In the rows, 128 means zero.
One turn or mirror swaps these rows in pairs. Which row does each one swap with?
The rows were stretched afterwards, more along some directions than others.
vomez: [124 107 153 125 117 100 142 118 136 120 116 105 149 172 144 130 128 127
 155 105 117 152 130 132 142 111  95 146 169 161 135 110]
surun: [119 123 152 130  97 109 172 107 107 136 125  97 143 154 118 117 146 116
 150  91 131 159 116 130 135  96  82 151 132 167 129  76]
Tipog: [116 129 139 118 119 112 122  99 136 122 125  90 115 123 154 105 158 158
 146 136 112 161  86 122 140 118  94 134 148 130 116 112]
reb: [160 116 112 122 147 118 121 132 151 141 128 126 133 131 115 133 129 129
 136 129 119 115 155 141 139 150  97 132 180 151 145 107]
sor: [ 90 145 148 131 118 146 138 131 130 163 147 123 115 120 131 140 155 135
 143 107 143 134 116 103 118 120 133 130 130 159 124 107]
mir: [143 130 105 132 144 107 106 115 152 107 116 131 129 116 134 107 141 128
 118 155  91 115 137 124 122 135 130 140 152 103 146 154]
lili: [134 125 113 122 111 138 121 134 163 106 162 122 145 176 136 130 138 154
 108 146 143 135 139 145 143 163 102 147 141 128 140 106]
bibo: [125 125 153 128 103 129 143  99 140 123 135 113 134 158 140  98 134 139
 124 122 136 164 120 134 118 110 111 165 110 149 131  97]
nen: [152 137 122 120 117 124 120 107 116  99 154 126 151 147 145 117 175 138
 103 145 110 117 128 109 108 154 140 139 116 113 149 114]
zogaf: [136 127 133 131 127 103 127 117 140 132 124 115 126 109 122 118 119 115
 157 116  90 146 143 130 125 105 136 145 167 163 110 135]
kiro: [153 125 125 115 131 166 141 161 137 137 153 155 162 170 123 122 144 126
 106 119 139 119 153 142 130 171 130 145 101 140 145 128]
zit: [104 118 145 113 107 142 132 143 112 125 129 126 157 126 115 135 124 118
 115 127 139 138 130 106 131 119 148  93 109 142 113 103]
Gof: [119 149 116 145 111 158 128  98 159 172 143 113  87 139 136 128 163 152
 167 106 146 139 128 133 132 138 105 174 120 151 167 140]
nog: [106 129 118 141  92 132 162 132 124 155 136  97 117 140 114 158 163 124
 152  93 138 133 109 114 144 133 101 134 125 145 121  93]
fen: [166 106 113 129 112 135 155 120 113 126 135 132 145 145  96 112 137 121
 121 105 122 124 142 152 123 148 104 146 137 144 142  98]
seni: [154 138 120 136 123 110  98 115 165 104 181 123 135 158 161 129 147 135
  86 157 135 116 122 123 117 162 146 124 146 121 124 138]
ziv: [137 129 117 141  99 140 136 138 140 146 152 152 152 162 116 139 134 112
 125 104 146 125 171 121 118 148 144 151 124 156 162 118]
gevu: [137 143 169 117  89 145 141 118 132 122 144  87 124 155 135 118 150 173
 140 133 100 117 110 113 121 121  97 105 129 147 137  73]
kob: [149  99 124 121 124 122 117 146 155 126 144 148 134 125 110 117 101 110
  98 125 113 132 160 132 113 141 138 116 166 136 105 118]
Mapiz: [146 149 127 110 143 124 139 146 103 123 143 131 161 173 142 139 164 127
 125 137 102 129 131 120 116 139 103 115 150 150 126 100]
Mis: [115 148 117 149 106 122 125  90 134 126 119 112 120 131 146 119 178 141
 141 139 145 148 122  97 132 134  96 160 119 126 151 109]
kava: [162 149 114 109 128 116 119 113 156  90 123 107 124 121 132 125 127 136
 121 160 103 154 134 148 118 133  83 155 166 130 129 115]
kavu: [127 135 106 153 133  99 137  86 151 130 138  96 117 144 131 116 155 147
 162 141 112 124 116 123 136 108 109 149 157 144 150 136]
Gigiz: [152 150 115 153 108 133 165 120 132 133 151  99 145 181 125 101 153 160
 158 141 100 106 130 136 144 147  86 156 138 166 156  98]
Kolud: [116 109 148 144 100 123 112  97 159 127 165  97  99 123 152 117 134 152
 113 121 144 161  88 101 107 100 143 137 143 125 111  93]
bal: [129 128 166 130 130 117 128 150 129 125 125 103 127 119 119 126  81 112
 141 119 114 155 125 120 106  70 131 117 136 149  89  96]
vak: [124 154 122  98 127 142 116 127 141 131 113 121 136 153 152 136 144 132
 150 121 116 136 132 131 159 160  97 151 130 134 146 154]
redi: [117 144 139 131 108 102 119 107 160 138 123 104 112 132 148 135 156 121
 144 109  96 134 122 129 139 116 110 154 150 143 123 138]
Nili: [146 126 176 140  70 123 147 129 141 138 159  93 133 160 125 126 121 134
 140 107 130 127 132 115 122 141  98 120 153 171 124  50]
Latu: [134 128 114 144 148 133 155 145 122 137 153 131 167 153 119 117 144 115
 137 133 118 101 154 121 123 137 140 143 118 146 142 110]
vev: [147 130 105 130 110 100 144 100 140 126 128 119 142 159 126 127 149 136
 132 127 100 113 152 109 131 146  86 161 190 155 165  85]
zipe: [137 120 161 111 107 120 131 121 135 140 121 106 114 116 132 121 166 146
 134 110 105 154 122 107 111 114 103 125 154 142 120  81]
pif: [ 89 132 134  95 134 128 119 124 143 136 110 111 129 123 141 139 154 136
 129 142 132 150 113 110 150 144  98 133 146 123 107 107]
vurom: [142 128 162 141  98 134 127 126 147  99 133 111 134 157 137 105 112 139
 106 150 144 162 127 117 118 126 112 130 113 139 126 100]
feg: [151 146 151 107 125 141 179 147 105 136 118 124 171 180 124 130 162 126
 141 115 120 124 142 141 152 136  84 144 105 184 144 102]
bon: [162 130 120 135  88 138 155 138 111 143 141 132 159 149 102 152 149 104
 126 109 130  89 158 134 140 172 123 119  97 138 145 106]
Nirif: [141 107 161 108 126 130 124 131 139 119 142 130 151 158 144 107 110 130
 113 108 133 169 122 132 108 115 131 139 136 151 120 104]
Folem: [151 114 126 133 110 125 159 140 126 154 141 109 127 140 107 149 158 138
 146  95 119 114 127 136 120 130  96 121 153 158 134  71]
Ful: [115 128 136 113 146 145 131 127 120 167 144 152 156 145 136 144 160 126
 131 108 162 138 153 115 106 119 129 141 139 159 169  97]
nop: [143 107 119 114 109 106 133 131 124 108 142 121 167 138 116 134 117 111
 119 134 112 118 141 115  98 121 149 118 170 132 135  93]
filam: [117 159 133 147 118 146 123 111 167 149 152 104 101 151 138  96 152 174
 135 160 112 113 125  91 126 145 114 148 135 140 140  98]
puv: [142 104 134  90 111 102 112 125 150 104 131 119 149 118 119 123 100 113
 100 111 135 145 134 141 142 143 105 131 170 132 106  84]
pekem: [119 121 154 104 122 130 113 106 125 141 147 129 113 106 147 109 152 148
 117 126 134 139 104  82 117 124 147 117 125 135 148 106]
memon: [115 130 127  89 151 146 129 130 123 134 127 146 147 139 148 121 148 114
 123 105 138 155 122 118 138 140 108 154 137 144 132 125]
lide: [ 96 102 148 105 110 139 112 130 148 135 116 129 133 106 118 138 114 111
 127  96 153 173 134 144 140 109 131 131 125 139 114 127]
vuzo: [118 129 145 116 100 113 135 100 122 135 154 128 156 130 141 147 142 108
 121 113 139 144 121 115 116 132 156 146 121 158 121 108]
Repu: [123 132 132 146 116 121 144 123 125 136 139 100 136 145 113 123 114 120
 155 116 117 117 150 105 145 107 105 142 142 156 136  78]
git: [135 104 147 127 110  87 148 117 121 131 126  87 133 134 124 119 145 115
 142 104 116 138 103 126 139 108  82 110 154 145  97  83]
Varu: [120 143 107 118 166 113 105 104 157 107 138 116 137 130 146 113 163 155
 109 183 105 103 128  97 129 138 130 138 165 129 127 112]
bovob: [151 119 135 148 106 139 127 120 159 131 139  98 112 142 144 115 160 159
 139 125 132 142 101 107 120 128 104 154 136 131 152  94]
vutas: [158 154 115 130 114  77 109  90 158 102 145 107 115 142 162 118 156 148
 120 153  82 117 112 104 114 145 106 147 187 126 134 115]
Gav: [157 112 121 119 134 138 120 132 149 126 135 140 134 148 126 116 145 147
 109 145 120 121 140 130 114 170 125 140 155 117 136 118]
rotab: [115 102 154  99 143 116 115 133 128 128 122 123 129 113 129 123 132 108
 137 105 143 181 124 121 122  95 105 126 164 125  98 101]
Zeg: [120 135 198 112  99 116 125 117 126 141 101 109 132 115 149 131 107 116
 130 103 130 171 120 112 135 110 101 135 124 153 118  93]
tebe: [135 127 150 147  90 122 130 115 120 145 157 109 100 121 131 130 130 133
 126 116 118 142 106  98 104 128 121 117 138 141 129  78]
zut: [152 130 129 116 120 117 140 138 133 100 139 115 172 171 136 127 117 125
 113 137 109 128 126 129 144 139 112 135 158 146 103 101]
gegag: [129 146  99 147 120 132 129 133 159 121 140 113 139 165 136 137 173 143
 145 141 115 145 141 148 129 141 107 170 139 136 131 141]
Lun: [118 121 148 123 101 111 127 128 144 120 136 120 144 146 142 147 142 113
 108 126 118 133 139 118 128 131 129 119 130 138 104 113]
vam: [143 142 143 133 111 129 113 115 168 104 130 118 143 159 140 111 115 137
 122 148 130 148 153 139 140 136 107 158 129 150 140 126]
pup: [106 128 109 116 142  97  94 113 160 109 128 101 118 107 147 129 119 117
 127 123 114 166 131 120 121  92 117 147 182 137 109 110]
val: [118 128 157 127  94 123  92 131 166 126 143 119 106 110 134 123 106 140
 120 127 116 159 113 126 120 122 138 126 143 145  99 115]
Derav: [118 112 125 148  94 103 106  85 166 119 121  92  95 130 134 100 111 164
 143 136 105 143 103 118 152 135  91 139 185 131 117 117]
rad: [111 112 176 120 127 102 134 103 122 130 116 102 130 119 144 101 133 127
 139 123 117 141  94 109 138 111 113 113 137 139  90 103]
Nemuk: [155 128 145 144 116 127 168 123 120 144 104 106 147 148 104 131 162 136
 153 131 113  94 138 147 147 140  83 118 120 157 139 101]
Dod: [103 131 137 116 113 126 112  85 141 139 140 125 117 120 155 127 160 137
 111 126 140 132 104 105 140 142 138 139 111 130 125 134]
mam: [ 99 140 143 144 115 114 124 139 140 123 129 103 139 149 150 164 127 122
 139 126 138 154 117 131 142 101 112 132 122 154 112 118]
Nofa: [114 130 139 107 101 127 138 125 119 137 147 119 125 127 118 120 110 109
 131  99 111 143 118 116 135 142 121 130 143 143  97 104]
tatug: [131 117 141  85 119 137 135 134 105 128 148 151 178 128 123 125 140 115
 109 130 135 136 137 118 115 150 156 119 117 135 122  97]
Selet: [161 125 158 111 129 112 153 151 124 113  97  94 153 145 112 110 112 128
 159 126  83 136 120 147 163 121  84 103 143 149 100 123]
dis: [126 147 134 116 144 145 124 125 129 124 173 110 136 173 157 122 168 157
 124 147 140 140 127 101 109 143 119 132 119 138 139  87]
Lemo: [161 125 167 133 101  96 137 105 141 102 113  76 126 131 129 108 115 134
 135 143 104 154 116 133 103  89 102 128 155 152  98  84]
zunad: [128 119 176 130  98 131 142 132 151 126 126  95 121 131 123 114 131 142
 120 129 115 130 110 118 136 133 106 129 128 140 103  82]
Lizop: [119 139 132 120 103 123 104 110 170 116 141 107 103 117 133 109 126 149
 118 136 110 155 112 142 144 126 115 140 143 133  89 132]
mabal: [146 110  93 125 134 122 103 116 153 121 134 149 118 131 129 114 142 115
 105 114 135 142 140 140 111 135 125 145 147 102 141 150]
rog: [108 106 157 109 107 114 107 114 141 130 101 125 123 114 140 138 120 112
 123  96 153 184 124 121 135 113 118 129 133 136 111 119]
Refor: [118 136 123 130 116 111 111 114 166 116 142 122 136 160 149 154 148 139
 123 144 148 156 127 144 128 136 103 159 153 157 131 113]
gapef: [112 118 161 110 127  99 122 119 116 124 143 121 150 137 143 157 127 113
 130 135 157 146 113  99 102 108 133 109 158 136 115  85]
soziz: [150 150 116 136 134 117 104 111 154 109 152 102 107 160 154  90 146 176
 123 169 100 117 108  77 125 151 107 121 170 122 134 105]
lol: [123 113 131 146  93 160 151 141 115 152 124 122 133 146 105 111 142 142
 149  97 146 126 135 106 137 137  99 125 111 139 158  76]
ledan: [114 151 176 141  95 168 144 108 121 162 164  99 114 145 156 119 169 161
 141 115 146 120 107  73 129 137 126 136  72 163 157  71]
pipoz: [131 122 160 141 114 118 101 135 152 132 151 125 112 125 138 121 101 140
 125 135 137 150 110 117 114 119 130 105 159 146 106 112]
lodit: [127 141 107 141 112 107 133  78 146 133 116  94 120 134 141 122 167 146
 156 129 104 117  95 106 152 119  94 160 165 154 134 116]
Sir: [151 109  95 123 125 101 115 101 159 121 148 125 103 109 117  99 150 138
 125 132  92 109 132 120 107 131 135 145 173 109 138 125]
vupem: [118 154 174 130 128 126 116 124 141 108 123  85 126 156 174 122 126 170
 129 158 130 137 109  86 142 133  89 123 127 146 135  79]
rigoz: [113 145 107 134 114 113 124  90 148 128 125 116 123 136 142 136 168 135
 125 141  98 113 125 118 133 143 133 167 138 126 127 143]
dif: [135 135 128 137 104 123 122 107 164 126 175 105 128 146 133 119 155 145
 114 121 143 126 139 126 112 124 127 155 130 146 140  81]
lemu: [154 125 145 103 140 124 129 136 100 117 149 120 161 130 123  98 135 140
 123 145 116 132 134  92 114 132 128 101 140 139 138  67]
silal: [173 127 116 109 122 102 167 128 125 114 118 110 161 163 107 131 167 124
 145 130  89  93 149 153 147 151  79 139 151 149 124 101]
loni: [140 109 127 131 109 129 134 155 144 128 140 111 138 139 110 136  93 109
 110  97 120 120 129 156 154 132 125 109 132 146  96 123]
Napev: [166 122  95 144 132 107 139 138 129 133 171 121 149 143 107 105 138 118
 129 134  99  91 148 114 116 139 127 119 162 142 137  95]

Repu pairs with rotab
rigoz pairs with Gav
lide pairs with vam
lemu pairs with surun
Nili pairs with pup
kava pairs with gevu
Mapiz pairs with tebe

